One turn sends every row of this set to another row. A few are shown first. Where does it send the rows asked after them?
Vuri: [ 31  16  30 -11 -16 -30  31  10   3  20   1  36  10 -36   3  -8 -16  -8
  -6 -12   0  24]
sak: [ -5 -14   0 -32  -6   1 -14  20 -25   5   8  -2   8 -45 -28  42  38 -25
  18  -7   7   6]
Kapu: [ 23  25 -10  31  -8   8  26  -1   0  10 -14   1  45 -30   8   9 -18 -21
  30  -1 -13  30]
zepof: [ 26   7 -11  17 -22 -16  -4 -36   0   2  -9 -30  25  -4 -15  17 -15 -21
  17   0 -24  23]
zemu: [ 22   5 -15  20  17   0  29 -37 -26 -11  -6 -34  -7 -28   0  10 -10 -18
  21 -15 -35  22]
Bugo: [ 39 -10 -14 -11  38  14   3 -11  10  -1  -5  26 -31 -44  16  29 -13 -19
   8   7 -21  -6]
fupe: [ 36  -6  34 -40  -3 -19   6  -1 -17  18  11  26 -15 -32  -9  -5   3  22
 -24 -25  10  16]
Noz: [ 14  20   9  11  14  14  37 -24 -19  15  27 -33  -4 -35   8 -14 -13 -10
  22 -26 -29  -8]
Rok: [  7   6 -33  -7  -9   2  17 -17 -34 -13   2  26   8  -6   2   3 -20 -27
 -20   1  36  34]
nadap: [  4 -29  -6 -19 -16  35   8 -17 -11  26  35  36  18 -10 -33  39   3   5
   4 -13 -11  17]
dafiz: [ 25  -4  -7  -4  29  17   9  -7   1   9  34   5   0   2  22  33  31   8
 -20  27  23  -1]
Lupeg: [-24  -4   8 -21 -13  -5 -12   9 -11   4  -2  -1  -1 -53 -25  23  17 -33
  37  -3   5   3]
Dun: [ 30  19   2  -1  -2  14   0   3  -3  15  22   8   0  14  17  19  37  11
 -27  20  33   9]
roz: [ 15 -21  -9 -30   0 -13  -7  20  -1  23   3   6  46  10   6  28   3   9
  26   4 -11  -3]
gufod: [ -3 -16 -22  14 -10  15  18   6  -2  35  32 -31  -6   3 -19  -4  11 -11
 -14 -13 -22  50]
Lofas: [ 25  -8  -8  -2  41  14  34 -15  -5   2  37  -8  -6 -14  27  37  20  -3
  -9  14  20 -10]
Zufo: [-20  13  15  -7 -22  -4  13  -6 -20  24  12 -24  -8 -28 -20 -25   4 -18
  35 -13  -9 -10]
dal: [  5   1 -19 -22   7 -15 -15 -10  -6  -7 -11  45 -21 -18  12  14 -16 -27
  -5  16  18  13]
kero: [ 41 -15  15 -22  40  15  15  -7 -30   6   0  -9 -23 -28  -6  12  -5  39
  -5 -20   1 -17]
tetu: [  2 -27  -2 -27 -18  32  19  -9 -11  35  30  16   4  -3 -39  15  11   6
 -10 -29 -19  28]
tufos: [ 33  41   1   4  -8  19   9  33 -19  10  -4   8 -13   8 -10  -3  31   5
  -4  -7  21  28]
Mivig: [ 24 -17 -16  -3 -10 -11  -8   4   6  16   4 -11  57  19   7  23   2  -2
  11   8  -7   4]
kase: [  8   4 -14  30  28  24  33   8 -12   9  19 -40 -12 -17   7  -2  -4 -10
   5   3 -37  24]
Mudoz: [ -8  34   0 -12   7   9  40  22 -37   6 -16  -6   0 -29 -32 -10  -2 -14
  30 -21 -10  16]
zib: [ 23  -4 -20   9   4  14  54   3 -33   7  33  -4  29 -14 -17 -11  12 -19
 -11 -24  -9  45]
Famiv: [ 24 -13 -16 -25  27  -3 -16 -20   3  -6 -13  37 -24 -38  13  27 -10 -21
   6  15  -5   4]
pab: [ 35 -11  27 -38  22   6   2  -9 -23  20  10   9 -17 -34  -8   8   9  37
 -14 -24   7 -10]

tetu moves to Mivig
Mudoz moves to zib
Where do these go?
pab moves to dafiz
Noz moves to kase
roz moves to sak
tufos moves to Rok
dal moves to fupe
gufod moves to zepof
kero moves to Lofas

